One turn moves each row of this set onto another row. After a few examples, where does it send each row asked below?
lefub: [  4  14   5   9 -18 -16   3   2 -18  -6   3   6   6   0   0   7   0  -3
   4  -1   6   7 -11   0  -3   2 -12  -5  -7  -6   6   4   7 -20   7  -8
  14  -6]
rugir: [ -6  15  -1  -7  16  -9  15   4  -6   0   9  -3   4  -2  12   8  -7   1
  -3  -3   0  -6   7 -10   8  -6  11  -1  -5   2  16   3   5 -13   5  -7
   2  -4]
lomat: [  1  14   5   8 -14 -16   4   3 -17  -8   3   6   8   0   2   4   0   0
   3   0   7   8 -12   1  -2   3 -12  -5  -8  -6   4   5   6 -25   5  -7
  14  -5]
faz: [  4  12   6   6 -17 -18   1   4 -18  -7   4   6   7   0   2   5   2  -1
   3   0   7   8 -11   1  -5   0 -12  -4  -5  -5   6   4  10 -22   5  -8
  13  -6]
vodas: [ -2   0 -10  -8   9 -11   8  -9   5  -5   4  -5  -2   8   3  10   4  -4
   5   6  -2   0   8   1   2   8  -5  -3   5  20   2  -1   3  -5  13   3
   7  -2]
mipi: [ -4  16  -4  -8  17 -13  12   5  -8   3   9  -5   2  -5  14   7  -9  -2
   1  -1   2  -2   6 -11   9  -5  12   0  -4   5  14   2   3 -18   4  -6
  -2  -5]
Sepiv: [ -1  -4   3  -5   3   4   1   8   5   2   3   9 -13  -6   6   0  -8 -19
   4  -5  -5  23  -4  -6  13   0   0 -11   3   4  -1  -2  17  -9  -1  -9
  13  -8]
moved: [ -4  12   6  13  -7 -11   1  -1 -14  -4  -4 -10  10   9  -3   7  -7   8
   2  18  -2   8  -1   2   7   0   5  10  -3   4   8   1   2 -19  17   2
   9 -14]
Dediv: [ -9   2  -9   3  -4  -2   2   5  -6 -10  -4  -8   5  -9  -5  11 -11   2
   6  14   8   9   3  -9  -7   2  -2   2   2  10   1   4  -6 -21   4  -6
  22 -10]
Bugi: [  1  14   8  10 -17 -16   4   3 -17  -9   4   7   5   1   4   4  -2   0
   2   2   6  11 -13   0  -2   4 -10  -4  -9  -6   3   2  10 -23   2  -6
  13  -5]
fid: [  3  -3   5 -10   0   1  -1   5   6   2   2  11 -12  -5   7  -1  -4 -21
   4  -5  -4  21  -6  -8  13  -3  -1  -7   1   3  -4  -4  17  -8   1  -7
  11  -7]
Novav: [  5  13 -14  -8  -8   2   2   2  -2   1  17   4  -2   2   8  13   5  -9
   5   7  -4  -1  -2  -2  10   8   6   0   6   4  12 -11  -9  -5  -7  10
  -5  -6]
kop: [ -5  14  -1  -8  19 -10  15   4  -6   3   8  -2   3  -4  13   6  -8  -1
  -2  -3  -1  -4   5 -10   9  -5  14   0  -5   3  14   2   4 -17   6  -4
   0  -6]
pevo: [  1  -3   5  -7   1   3   0   6   5   3   3  11 -11  -4   4  -1  -3 -19
   4  -7  -5  23  -4  -4  13  -2  -2 -11   2   4  -2  -3  19  -9   1  -6
  12  -7]
lokob: [  3   8   0   0  -9 -12   3  11  -6  10   2  -6   0   0   1  13  -5   1
  20  21  10   5 -11   3   1  10   6   2  -4   8   1  -4  -2  -6   0   8
   8 -17]
kosun: [  3  -3 -11  -1  -3   2  -4   3 -17 -13   5   7   0  -9   3   2  -8  -9
   7  11 -22  19  -1   3   7  -1   0  -1  10   7  -3   2  -3 -18   7   4
   8 -10]
pom: [  7   2 -15 -12  -2   4   0   7   4  -6  11   3  -6 -10   7  13   3 -16
   5   3   7   2  -1 -12  -2   4   0  -6   5  11   2  -4  -6 -15  -8   3
   9  -6]
kuru: [ -4  14   7   5 -15  -9   0   2 -14 -11  13   5   3   9   6   2   2   2
   6   3   8  15  -5  -8   5  11   1   6 -11  -3  -8   1   3 -21   4  -8
  15  -1]
sesi: [ -3  17  -1  -4  -5  -1  13   0  -7   2   3   2   4  -9   5  -2 -13  -2
  -7  11 -10  15   0  -6   9   7  17   0   2   1   6 -15   3 -11  -3   7
  -2 -22]
bedam: [ -6   6  -7 -12   9  -4  13  -8   7  -2   6  -7  -1   3   6   6  -2  -2
   1   9  -6   7   9  -3   8  13  11  -3   5  18   1  -8   2  -2   6   4
   3 -11]
kepi: [ -4  21   2  -3   0 -11   8   9   3  16  -1  -8   0  11   1  10   4   1
  14   9  15   5  -8  -1   9   5   3   7  -5   4   3   0   3  -9   0   4
   3 -11]
koge: [ 12   6  16  -2  -2  -4   0  -2   1  -2   8  11  -5  12   8   4   1 -15
  -5  -2 -12  15  -8  -1  17  -4   3  -3   1   4  -1  -6  16  -6   9   5
   5 -12]
beka: [-9 -1 -5 -3 -3  3 -4  3  3 -6 10 -3 -8 18  4  6  4 -5  9 14  7 10  2 -9
 17 12 13  7 -1  8 -1 -1 -2 -9  7 -3  8 -4]
dit: [  5  -2  -4   6  -8   4 -19  14  -2   5  -5   0  -6   4   0  13  -2 -12
   8  16   0   8  -4  -4  15  -7   0   2   6   3  16   1  -3 -11   2   7
  11  -6]
puneb: [  0  -4 -10   2 -14   5  -6   0  -7 -15   0  11  -2   1  -4   1  -3 -13
  -1   7 -15  23  -1   0   9   3  -6  -3  12   4   3  -4   3 -14   4   5
  11  -5]
gep: [ -6  17  -3  -9  17 -12  13   4  -6   3   9  -5   4  -5  13   7  -9  -3
   2  -1  -1  -3   5  -9   7  -7  14  -2  -4   2  14   4   3 -17   5  -6
   0  -6]
bezam: [  2   4   0  -5   7  -6   4  -4  -6  -7   8   0   5  -6   6   5 -10  -1
  -9  -1   3  -8   8 -11   4   0  14  -8  -1   8  24  -4   6 -11   5  -6
   8 -11]
Duto: [-12  13  -8   4  -8  -5   0   5 -16   8  -1  -4   1   5   0   1  -7   3
   9  14 -10  12   5   8  14   9   5  -1   1  -2  19  -3   4  -7   4   7
  -6  -6]
Mifor: [  3   4  -1   4   0 -16   3  -3  -6  -5   0  -2   5   5   1  14   1  -3
   8   1   0   2  -2   5  -4   0 -22  -7   1   8   9   9   8 -16  13  -5
  14  -2]
povo: [  0  12  -7  -6  15 -11  11   6 -13  -3  11   1   1 -12  14   5 -15  -3
   9   7 -15   8  -2  -2   9  -2   9   2   2   7  -5   8  -1 -21   6   1
   2 -10]
tedov: [  7   7   1   8 -13   1 -10  16 -13   7  -9   5   3  -8  -1   7  -9  -9
   4   8  -6   9  -9  -2   9 -10   0  -3   4  -5  18  -3   2 -20  -4  10
   6 -14]
vem: [  2  -2   5 -10   2   0  -3   7   5   2   4  12 -11  -4   5   0  -4 -19
   4  -4  -5  23  -6  -8  13  -4   3  -9   0   4  -3  -3  18  -6  -2  -6
  12  -6]
Des: [ -2  22   2  -2  -3 -12   8   7   5  17   2  -8  -2  12  -1  12   6  -1
  11   6  15   3  -4  -3  10   4   3   8  -4   3   5   0   5  -8   2   4
   4 -10]
vube: [ -7   9   0   0 -12   2   1   0   8  -1  -3   2  -1  19  -6   7   9  -9
  -8   2   3  19   6  -7  13   1  -6   3   6   4  12  -6  10  -9   1  -1
   7  -1]
pevom: [  2  14  14   9  -7 -14   0  -6  -9   0   1  -2   7  16   3   6  -2   0
   0  12  -9  10  -7   3  17   0   8   5  -1   5   5  -3   6 -13  18   8
   3 -16]
Vib: [  3 -13   0   2 -15  -1  -7   0  -9 -11   5   2   1  -9  -1   6  -7  -4
   2  15  -3   0  -2  -2  -2  12   5  -9   3   8  13 -12  -1  -8   3   4
  13 -12]
murod: [  6   2 -13 -10  -3   5   3   8   6  -6  13   7  -4  -8   7  12   7 -15
   4   1   5   0  -2 -11   0   6   3  -6   7   9   1  -6  -8 -12  -8   4
   8  -7]
Molu: [-10   0  -4  -3   3  -4   0   9  -3   8  -4   3  -9  -7  -3  -2 -11 -14
   8   3  -9  30   2   1  14   5  -3  -9  -1  -1   9  -2  19  -9   2  -6
   4  -3]
Lasa: [  8  10   2   4 -14  -1  -8  15 -13   7  -7   6   3  -9   0   6  -9  -9
   5  10  -9  13 -12  -4   9  -9   3  -1   2  -6  17  -3   4 -18  -4  11
   6 -15]

gep turns into fid
Mifor turns into povo
Where do these go?
pevo turns into lomat
kuru turns into bezam
Lasa turns into Des
tedov turns into kepi
Bugi turns into rugir
Dediv turns into sesi
lefub turns into mipi
Novav turns into dit
pevom turns into vodas
Vib turns into Duto
bedam turns into puneb

